One turning vector, and how many ticks it has turned
The counts run from 0 to 215.
[101, 118, 121, 150, 133, 154, 142, 114, 141,  95, 130,  95, 122, 150, 139,
  98, 131, 113, 143, 121, 164, 131, 119, 122, 134, 127, 116, 125,  90, 118,
 126, 117, 107, 132, 160, 122, 133, 133, 115, 116, 138, 113, 131, 151, 105,
 113, 144, 121, 133, 131, 125,  95, 179, 117, 144, 107, 136, 156, 130, 150,
 121, 134, 114, 118, 132, 126, 154, 100, 134, 137, 129, 145, 141, 135, 119,
  96, 120, 155, 117, 119] => 154
[163, 126, 151, 141, 113, 143, 120, 143, 118, 116, 157, 126,  85, 137, 128,
 112, 114, 142, 138, 131, 121, 136, 163, 119, 138, 145, 114, 136, 120, 117,
 148, 121, 126, 130, 135, 126, 107, 102, 141, 120, 116, 102, 112, 150, 113,
 114, 119, 124, 139, 136,  97, 130, 152, 122, 121, 139,  79, 148, 105, 124,
 133, 115,  86,  95, 152, 136, 147, 166, 141, 126, 141, 145, 126, 149, 125,
 112, 122, 138, 123, 143] => 163
[108, 129, 162, 124, 109, 144, 146, 144, 129, 112, 115,  87, 158, 128,  98,
 131, 146, 117, 157, 134, 144, 111, 106, 104, 134, 132, 147, 134, 121, 140,
 150, 124, 111, 102, 114, 112, 136, 106, 138, 128, 158, 149, 123, 131, 105,
 128, 154, 118, 136, 135, 109, 150, 141, 135, 147, 127, 148, 134, 136, 112,
 111, 110, 115, 108, 155, 163, 111, 123, 122, 139, 132, 109, 104, 121, 138,
 103, 128, 145, 139, 119] => 52
[115, 102, 110,  95, 139, 134, 126, 135, 116, 132, 153, 124, 162,  93, 144,
 172, 128, 120, 128, 132, 164, 142, 134, 145, 139, 147, 115, 134, 156, 115,
 116, 138, 147, 127, 107, 144, 132, 125, 151, 159, 129, 145, 121, 120, 124,
 128, 116, 152, 123, 139, 137, 162,  95, 137, 121, 135, 121, 131, 145, 126,
 119, 104, 167, 135, 153, 150,  98, 131, 120, 115, 104, 132, 133, 114, 138,
 126, 123, 120, 119, 138] => 204
[124, 121, 158, 148, 132, 123, 139,  93, 103, 126, 159, 123, 139, 140, 150,
 116, 138, 122, 121, 103, 151, 144, 151, 141, 132, 138, 101, 123, 102,  88,
 112, 126, 116, 137, 110, 133, 123,  93, 145, 123, 121, 126, 129, 132, 158,
 116, 140, 160, 101, 151,  96, 114, 138, 126, 147, 111, 110, 122, 115, 146,
 133,  98, 108, 118, 140, 141, 116, 137, 124, 111, 139, 123, 134, 108, 136,
  92, 123, 158, 114, 141] => 66
[132, 121, 149, 118, 126,  86, 111, 123, 128, 152, 114,  91, 137, 152, 124,
 134, 144, 136, 122, 119, 120, 123, 110, 115, 149, 157, 135, 139, 119, 115,
 160, 154, 122,  97, 107, 140, 140, 115, 135, 154, 134, 150, 137, 140, 116,
 113, 123, 108, 123, 133, 130, 133, 144, 128, 125, 121, 146, 129, 153, 104,
 103, 114, 113, 109, 109, 132, 111, 114, 135, 117, 161, 101, 104, 117, 149,
 138, 159, 144, 148, 127] => 193
[135, 157, 165, 131, 106, 124, 134, 125, 148, 161, 127, 116, 141, 167, 138,
 121, 135, 127, 120, 151, 113, 117, 140, 149,  86, 121, 113, 144, 111, 111,
 125, 134,  90, 112, 114, 152, 125, 112, 104, 131, 117, 119, 156, 152, 104,
 124, 129, 109, 116, 154, 152, 111, 142, 127, 135, 108, 142, 143, 140, 133,
 133, 130,  89, 123, 123, 118, 122, 130, 141, 180, 148, 129, 124, 118, 122,
 122, 142, 116, 118, 121] => 73
[130, 130, 112, 117, 130,  93, 129, 137, 148, 134, 125, 146, 133, 117, 115,
 127,  97, 112, 118, 115, 126, 117, 101, 101, 184, 135, 149, 171, 110, 112,
 127, 118, 115, 125, 144, 134, 105, 131, 132, 124, 128, 128, 114, 109, 126,
 129, 138, 126, 132, 101, 126, 128, 117, 132,  95, 138, 141, 135, 149, 140,
  90, 133, 154, 141, 120, 165, 116, 114, 135, 121, 121, 142, 121, 122, 158,
 141, 119, 113, 128,  90] => 115
[112, 124, 108, 141, 184,  99, 154, 117, 134,  98, 115, 122, 152, 146, 138,
 123, 144,  97, 136,  92, 181, 133, 130, 132, 165, 134, 139, 126,  87, 125,
 135, 118, 109, 132, 144, 133, 123, 140, 119, 124, 140, 145, 130, 135, 152,
 133, 130, 134, 135, 127, 130, 107, 135, 122, 129, 138, 149, 150, 127, 126,
 132, 132, 171, 135, 130, 136, 112,  92, 126, 114, 156, 115, 123, 136, 122,
 142, 131, 150, 134, 117] => 31
[140, 127, 127, 104, 105, 108, 147, 139, 144, 162, 119, 114, 140, 131, 109,
 154, 129, 120, 115, 150, 151, 135, 118, 139, 127, 139, 128, 122, 123, 102,
 134, 128, 130, 141, 106, 130, 151, 153, 132, 167, 136,  93, 113, 139, 115,
 119, 114, 140, 143, 120, 150, 148, 116, 137, 107, 123, 175, 118, 157, 135,
 158, 109, 155, 128, 140, 123,  98, 139, 134, 120, 113, 141, 138, 133, 125,
 162, 147,  90, 135, 133] => 108
[159, 150, 157, 123, 100, 147, 139, 152, 127, 119, 140, 107, 111, 141, 105,
 118, 127, 128, 137, 162, 114, 120, 154, 141, 105, 143, 121, 125, 131, 127,
 138, 127, 125, 136, 113, 130, 115, 120, 137, 137, 119, 107, 125, 147, 120,
 125, 119, 139, 136, 155, 118, 141, 125, 148, 122, 143,  95, 150, 122, 117,
 167, 114,  81,  91, 148, 127, 128, 177, 149, 145, 138, 147, 130, 138, 121,
 133, 121,  98, 113, 147] => 165
[163, 108, 101, 123,  99, 106, 122, 123, 143, 152, 143, 129, 118, 130, 121,
 133, 112, 128, 103, 121, 137, 130, 132, 109, 131, 124, 100, 115, 111,  87,
 143, 131, 125, 139, 116, 124, 147, 145, 145, 157, 116, 102, 110, 130, 105,
 120, 111, 133, 149, 113, 143, 141, 131, 137, 103, 134, 151, 141, 127, 126,
 130, 113, 131, 112, 138, 118,  95, 147, 131,  79, 124, 141, 133, 124, 127,
 161, 140,  84, 137, 134] => 106
[147, 124, 108, 105, 120, 126,  96, 154, 150, 152, 120, 117, 132, 130, 123,
 135, 127, 158, 116, 131, 129, 114, 111, 118, 135, 150, 133, 154, 150, 129,
 159, 153, 120, 100, 116, 141, 139, 123, 129, 137, 149, 151, 125, 151,  94,
 108, 104,  86, 144, 148, 141, 161, 139, 122, 132, 131, 149, 143, 142, 122,
  94, 121, 106, 110, 145, 160, 122, 118, 125, 147, 135, 108, 107, 131, 147,
 130, 142, 117, 146, 110] => 197
[134, 113, 105, 113, 125, 146, 105, 151, 127, 125, 148, 128, 155, 100, 137,
 153, 133, 130, 104, 123, 156, 124, 122, 139, 138, 150, 101, 127, 147, 105,
 144, 139, 132,  99, 142, 122, 159, 127, 135, 151, 139, 122, 117, 114, 101,
 123, 120, 116, 124, 125, 142, 181, 103, 145, 127, 134, 136, 130, 146, 123,
 113, 100, 149, 117, 165, 147, 101, 116, 117, 102, 127, 119, 103, 107, 142,
 112, 112, 137, 130, 131] => 202
[117, 118, 167, 135, 159, 135, 131, 126, 143, 153, 114, 146,  95, 120, 134,
 115, 135, 123, 112, 120, 151, 140, 153, 144, 167, 130, 116, 111, 136, 112,
 104, 125, 144, 135, 113, 114, 124, 119, 109, 134, 121, 128, 147, 133, 165,
 152,  94, 162, 126, 140, 116, 119, 107, 142, 131, 129, 165, 112, 117, 141,
 175, 134, 161, 129, 129, 138, 111, 115, 144, 118, 115, 124, 148, 124, 131,
 144, 142, 146, 149, 140] => 126
[110, 106, 124, 143, 120, 155, 133, 148, 155, 119, 113, 152, 126, 119, 127,
 158,  98, 140, 160, 141, 128, 111, 179, 115, 129,  81, 143, 134, 147, 164,
 138, 128, 133, 128, 148, 121, 104, 143, 109, 105, 115, 140, 134, 126,  96,
 133, 100,  95, 153, 138, 125, 121, 119, 121, 102, 123, 153, 142, 132, 118,
 141, 130, 148, 113, 132, 159, 137, 138, 128, 145, 114, 128, 131, 141, 116,
 132, 142, 112, 128, 104] => 138
[139, 133, 128,  78, 120, 146, 153, 142, 110, 122, 128, 134, 165, 132, 124,
 134, 169, 123,  95, 149, 118, 119, 122, 127,  93, 142, 135, 129, 134, 122,
 123, 113, 133, 167,  90, 151, 138, 117, 135, 153, 131, 147, 114, 143, 130,
 129, 113, 124, 111, 113, 124, 125,  96, 145, 136, 138, 117, 139, 124,  97,
 143, 113,  90, 135, 134, 128, 131, 150, 132, 135, 105, 134, 139, 103, 139,
 142, 119, 114, 151, 145] => 86
[122, 137, 143, 113, 112, 105, 150, 144, 153, 144, 108, 130, 136, 138,  83,
 125, 128, 124, 102, 126, 143, 121,  88, 114, 170, 141, 146, 166, 115, 120,
 137, 133, 134, 119, 125, 133, 138, 138, 131, 138, 146, 131, 113, 117, 145,
 110, 131, 122, 141, 121, 121, 146, 119, 133,  84, 133, 154, 118, 166, 140,
 117, 127, 164, 126, 118, 154, 102, 112, 130, 142, 108, 139, 118, 125, 148,
 133, 129, 117, 148, 114] => 113
[ 96, 114, 136, 102, 128, 124, 116, 113, 144, 146, 139, 129, 137, 128, 145,
 121, 132, 111, 123, 115, 147, 116, 120, 144, 123, 131, 133, 147, 117, 117,
  88, 138, 109, 131,  94, 150, 115, 115, 126, 124, 128, 136, 124, 133, 127,
 129, 158, 137, 123, 154, 147, 102, 135, 148, 148, 125, 178, 134, 133, 148,
 121, 154, 128, 141, 131, 138,  98, 104, 139, 155, 110, 129, 151,  93, 118,
 129, 121,  96, 104, 107] => 213
[140, 149, 159, 143, 116, 131, 127, 126, 147, 157, 126, 122, 139, 167, 134,
 128, 139, 136, 102, 138, 130, 113, 138, 140, 100, 121, 116, 153, 106, 104,
 137, 122,  99, 102, 124, 147, 147, 111, 112, 126, 120, 103, 139, 153, 100,
 115, 127,  90, 122, 139, 144, 121, 150, 125, 142, 107, 139, 145, 134, 129,
 129, 129,  91, 121, 129, 122, 114, 121, 130, 162, 149, 116, 113, 122, 129,
 102, 130, 142, 121, 118] => 74
[129, 144, 153, 128, 111, 116, 136, 109, 145, 151, 133, 117, 133, 166, 141,
 129, 127, 112, 132, 151, 111, 117, 141, 128,  95, 119, 115, 141, 111, 111,
 117, 129,  90, 124, 114, 157,  96,  99, 121, 131, 105, 125, 157, 143, 110,
 133, 136, 127, 116, 144, 157, 100, 153, 132, 134, 113, 126, 147, 125, 129,
 124, 126,  84, 119, 111, 122, 115, 142, 145, 160, 147, 139, 137, 110, 124,
 134, 144, 105, 102, 113] => 72
[151,  88, 117, 115, 121, 114,  76, 131, 108, 143, 146, 142, 105, 120, 145,
 118, 117, 156,  97, 107, 111, 141, 148, 131, 149, 154, 123, 133, 133, 111,
 152, 146, 147, 134, 116, 143, 143, 131, 138, 138, 119, 114,  95, 141, 124,
  86, 116, 102, 122, 140, 108, 118, 131, 124, 125, 127, 145, 121, 154, 127,
 114, 116, 114, 114, 119, 131, 143, 127, 128,  99, 129, 122, 138, 125, 138,
 127, 124, 124, 136, 137] => 101
[145, 152, 107, 112, 155, 142, 119, 156, 104, 105, 118, 138, 155, 143, 140,
 104, 143, 138, 107, 128, 117, 126, 135, 150, 126, 154, 157, 150, 132, 136,
 136, 129, 116, 138, 134, 159, 135, 121, 106, 115, 144, 157, 119, 139, 154,
 106, 128, 109, 102, 146, 111, 131, 104, 134, 147, 150, 121, 138, 155, 126,
 130, 115,  96, 130, 118, 149, 149, 112, 120, 169, 139, 125, 112, 131, 123,
 121,  93, 150, 123, 127] => 179
[163, 131, 103, 135, 155, 132, 106, 132, 122, 116, 124, 141, 125, 148, 151,
 115, 142, 129,  89, 111, 146, 134, 152, 147, 120, 143,  99,  96, 126, 103,
 137, 147, 123, 125, 128, 151, 158, 134, 108, 127, 131, 165, 145, 139, 150,
 122,  91, 139, 115, 145, 129, 130, 115, 135, 135, 149, 110, 143, 130, 129,
 144, 104,  97, 108, 116, 126, 136, 116, 122, 104, 154, 118, 122, 118, 134,
 139, 119, 130, 136, 145] => 184
[100, 129, 156, 127, 107, 156, 166, 134, 123,  89, 107, 102, 146, 132,  95,
  99, 136,  96, 149, 137, 145, 133, 128, 132, 120, 123, 138, 114, 120, 134,
 120, 120, 115, 152, 110, 116, 126, 155, 120, 109, 143, 161, 129, 115, 142,
 128, 129, 146, 126, 115,  88, 116, 121, 146, 123, 122, 130, 123, 118, 135,
 157, 111, 110, 116, 135, 161, 152, 129, 131, 121, 129, 107, 158, 115, 172,
 125, 129, 114, 158, 139] => 148
[169, 136, 111, 117, 146, 108, 139, 148, 120, 114, 139, 156, 127, 120, 126,
 119, 111, 127, 139, 121, 141, 133, 172, 127, 159, 142, 149, 145, 120, 128,
 138, 108, 127, 147, 125, 127,  99, 139, 134, 115, 123, 117, 104, 119, 144,
 113, 112, 131, 143, 119, 113, 139, 105, 137, 109, 163, 114, 139, 109, 113,
 137, 118, 142, 121, 142, 158, 127, 173, 123, 112, 143, 137, 121, 154, 126,
 164, 123,  99, 130, 129] => 23
[124, 118, 140, 114, 125, 118, 105, 103, 141, 137, 138, 125, 139, 126, 124,
  94, 139, 108, 104,  94, 138, 119, 101, 111, 154, 143, 123, 126, 109,  86,
 110, 121, 101, 113,  98, 129, 134, 106, 133, 120, 133, 132, 125, 118, 117,
 133, 160, 151, 122, 115, 135, 116, 127, 154, 157, 130, 169, 130, 123, 148,
 108, 132, 108, 133, 149, 142, 101, 104, 126, 126, 124, 121, 137,  87, 138,
 134, 114, 121, 127, 114] => 211
[159, 111, 114, 109,  89, 125, 105, 142, 135, 156, 128, 135,  99, 134, 113,
 116, 118, 150,  94, 133, 118, 133, 142, 128, 120, 136, 114, 112, 146, 105,
 146, 159, 152, 133,  96, 139, 152, 147, 124, 147, 123, 118, 114, 138, 133,
 105,  99, 121, 141, 146, 125, 144, 115, 141, 103, 136, 154, 122, 140, 138,
 153, 105, 118, 105, 126, 133, 117, 139, 136, 108, 117, 141, 151, 120, 137,
 156, 131,  84, 145, 142] => 104
[121, 119, 104, 111, 136, 157, 119, 163, 139, 127, 124, 164, 112, 114, 127,
 113, 120, 114,  96, 136, 142, 108, 139, 167, 148, 120, 123, 134, 138, 138,
 106, 144, 156, 140, 146, 122, 105, 150,  97, 127, 126, 124, 120, 129, 148,
 131, 134, 130, 123, 139, 131, 130,  99, 155, 119, 138, 157, 144, 129, 139,
 151, 144, 151, 138, 141, 149, 129, 108, 150, 134, 109, 144, 135, 102, 115,
 132,  97, 113, 120, 130] => 121
[120, 118, 154, 134, 125, 137, 132, 140, 142, 132, 127,  91, 121, 118, 124,
 160, 130, 124, 174, 152, 156, 139, 159, 139, 123, 124, 106, 100, 150, 129,
 125, 152, 133, 119, 111, 118, 115, 120, 133, 152, 122, 152, 151, 133, 109,
 160,  92, 155, 148, 155, 144, 156, 121, 130, 118, 125, 127, 143, 120, 114,
 152, 111, 142,  91, 147, 145, 115, 140, 140, 109, 141, 119, 134, 140, 126,
 143, 157, 112, 137, 138] => 46
[160, 130, 162, 147, 114, 152, 122, 140, 126, 121, 144, 117,  88, 131, 129,
  96, 123, 153, 130, 145, 120, 140, 155, 136, 139, 167, 112, 134, 130, 119,
 147, 132, 133, 124, 131, 126, 128, 104, 124, 117, 124, 104, 121, 148, 128,
 110, 107, 132, 130, 141,  91, 131, 150, 128, 123, 133,  97, 124, 122, 132,
 137, 120,  91,  95, 145, 143, 153, 154, 131, 142, 138, 135, 132, 147, 140,
 100, 124, 145, 133, 147] => 162
[161, 117, 120,  92, 129, 142, 143, 129, 100, 113, 153, 141, 152, 125, 147,
 138, 144, 125,  95, 134, 112, 118, 144, 105, 118, 142, 125, 144, 127,  98,
 134,  90, 122, 154, 121, 148, 125, 104, 154, 142, 122, 117, 120, 136, 121,
 131, 108, 121, 115,  92, 123, 132, 110, 126, 136, 134,  97, 137, 107, 105,
 119, 101, 103, 144, 146, 141, 126, 169, 124, 110, 107, 126, 121, 112, 141,
 122, 119, 141, 144, 141] => 84
[147, 121,  83, 116, 157, 122, 109, 136,  97, 100, 138, 152, 141, 141, 155,
 123, 138, 126, 115, 120, 130, 128, 152, 151, 114, 130, 119, 119, 140, 133,
 118, 150, 136, 147, 132, 164, 108, 125, 115, 129, 116, 172, 130, 131, 153,
 118, 113, 132, 115, 158, 128, 118, 108, 136, 127, 151,  96, 167, 131, 111,
 140, 111, 104, 113, 106, 138, 151, 131, 132, 128, 143, 140, 129, 114, 119,
 144, 102, 121, 118, 132] => 182
[124, 103,  94, 129, 126, 167, 125, 134, 126,  98, 136, 142, 129, 121, 141,
 117, 112, 134, 102, 129, 132, 147, 135, 107, 145, 139, 107, 134, 118, 118,
 137, 116, 137, 144, 180, 133, 145, 149, 128, 123, 122, 120, 114, 121, 120,
 129, 108, 114, 131,  91, 115, 120, 132, 138,  93, 123, 105, 128, 143, 141,
 128, 119, 141, 137, 122, 139, 163, 108, 115, 109,  88, 153, 139, 136, 145,
 110, 112, 153, 138, 146] => 0
[130, 151, 144, 134, 112, 155, 137, 152, 137, 146, 125, 148, 145, 149, 133,
 148, 134, 157,  98, 147, 130, 120, 154, 129,  95, 120, 102, 158, 133, 126,
 145, 138, 132, 100, 141, 151, 146, 107, 120, 134, 125, 125, 144, 139, 116,
 111, 105,  82, 120, 140, 125, 147, 125, 117, 100, 115, 102, 130, 153, 112,
 131, 114, 123, 127, 112, 120, 119, 131, 129, 166, 123, 132, 108, 127, 136,
 101, 131, 158, 136, 133] => 78
[127, 121, 123, 138, 126, 147, 139, 122, 110, 107, 164, 123, 145, 122, 154,
 140, 130, 108, 139, 140, 144, 146, 150, 150, 112, 119,  87, 104, 130, 102,
  98, 130, 122, 133, 133, 133, 111, 107, 131, 126, 122, 129, 141, 114, 125,
 140, 150, 163, 102, 163, 118, 140, 111, 146, 131, 126, 116, 136, 133, 142,
 143, 101, 129, 116, 138, 142, 125, 129, 126, 126, 118, 140, 140, 106, 111,
  97, 103, 136,  77, 139] => 63
[148, 132,  90, 118, 150, 114, 154, 146, 131,  90, 129, 143, 147, 142, 107,
 118, 145,  92, 123, 111, 164, 115, 136, 124, 142, 119, 137, 111,  91, 117,
 137, 110, 112, 144, 137, 120, 109, 148, 129, 127, 130, 137, 115, 119, 141,
 137, 136, 143, 150, 110, 135, 139, 113, 143, 127, 157, 132, 162,  97, 117,
 150, 119, 137, 116, 144, 139, 111, 141, 135, 101, 141, 134, 116, 130, 105,
 165, 118, 106, 136, 119] => 27
[167, 136, 133, 104, 132, 148, 141, 149, 117, 131, 138, 142, 151, 128, 142,
 134, 142, 143,  92, 144, 106, 131, 139, 121, 126, 151, 116, 142, 130,  97,
 142,  92, 116, 141, 127, 147, 142,  90, 135, 137, 127, 113, 126, 131, 118,
 128,  94, 114, 111, 100, 116, 154, 102, 128, 139, 139, 100, 120, 124, 122,
 122, 100,  99, 141, 142, 141, 134, 156, 120, 126, 117, 112, 114, 129, 153,
 120, 124, 158, 153, 147] => 83
[127, 116, 125, 115, 119,  95, 154, 117, 135, 150, 131, 125, 138, 135, 105,
 144, 127, 125, 106, 109, 160, 127, 106, 111, 155, 135, 132, 138,  90, 108,
 141, 111, 124, 127, 120, 123, 149, 141, 147, 152, 132,  86,  99, 146, 119,
 105, 136, 119, 150, 107, 133, 138, 138, 128, 107, 118, 163, 124, 143, 132,
 120, 119, 172, 135, 142, 123,  75, 132, 128, 110, 112, 136, 116, 133, 130,
 138, 137, 120, 138, 116] => 110
[123, 134, 147, 142, 126, 146, 145, 120, 106, 125, 150, 119, 146, 126, 147,
 134, 137, 113, 127, 140, 139, 150, 150, 168, 110, 133,  96, 111, 132, 103,
  99, 140, 119, 137, 111, 134, 124, 105, 117, 124, 124, 135, 144, 119, 149,
 131, 137, 170,  96, 168, 102, 142, 106, 147, 144, 120, 127, 108, 143, 146,
 158, 101, 127, 116, 139, 139, 134, 126, 131, 145, 125, 134, 146, 106, 118,
  98, 113, 145, 100, 146] => 64
[128, 108,  79, 110, 142, 150, 113, 156, 136, 125, 144, 167, 113, 106, 135,
 119, 108, 107, 102, 118, 139, 104, 137, 145, 161, 129, 131, 150, 128, 127,
 106, 134, 141, 144, 152, 125,  90, 139, 111, 125, 119, 121, 108, 128, 137,
 127, 137, 121, 127, 133, 134, 125, 109, 142, 124, 140, 146, 153, 121, 132,
 128, 140, 153, 140, 139, 156, 129, 118, 151, 129, 108, 148, 140, 108, 114,
 137,  98, 104, 111, 119] => 120
[137, 149, 132, 147, 150, 114, 159, 114, 138, 108, 129, 123, 164, 155, 117,
 131, 141, 130, 143, 112, 164, 128, 128,  95, 124, 128, 131, 139,  94, 119,
 144, 103, 106, 113, 138, 152, 141, 108, 140, 130, 126, 147, 120, 142, 130,
 128, 119, 125, 151, 119, 129, 128, 145, 116, 102, 142,  85, 164, 145, 102,
 121, 123, 130, 127, 131, 130,  97, 141, 108, 138, 121, 152, 108, 162, 122,
 123, 125, 133, 125, 113] => 172
[123, 128, 165, 144, 130, 139, 145, 137, 150, 139, 108,  85, 129, 125, 114,
 145, 140, 130, 155, 140, 158, 140, 144, 126, 133, 134, 109,  94, 143, 122,
 136, 137, 126, 110, 103, 109, 146, 122, 132, 143, 133, 143, 156, 142, 118,
 155,  97, 145, 148, 145, 133, 160, 129, 131, 127, 129, 143, 124, 125, 122,
 151, 103, 138,  94, 164, 150, 104, 145, 132, 113, 145, 111, 130, 144, 124,
 132, 160, 137, 153, 134] => 47
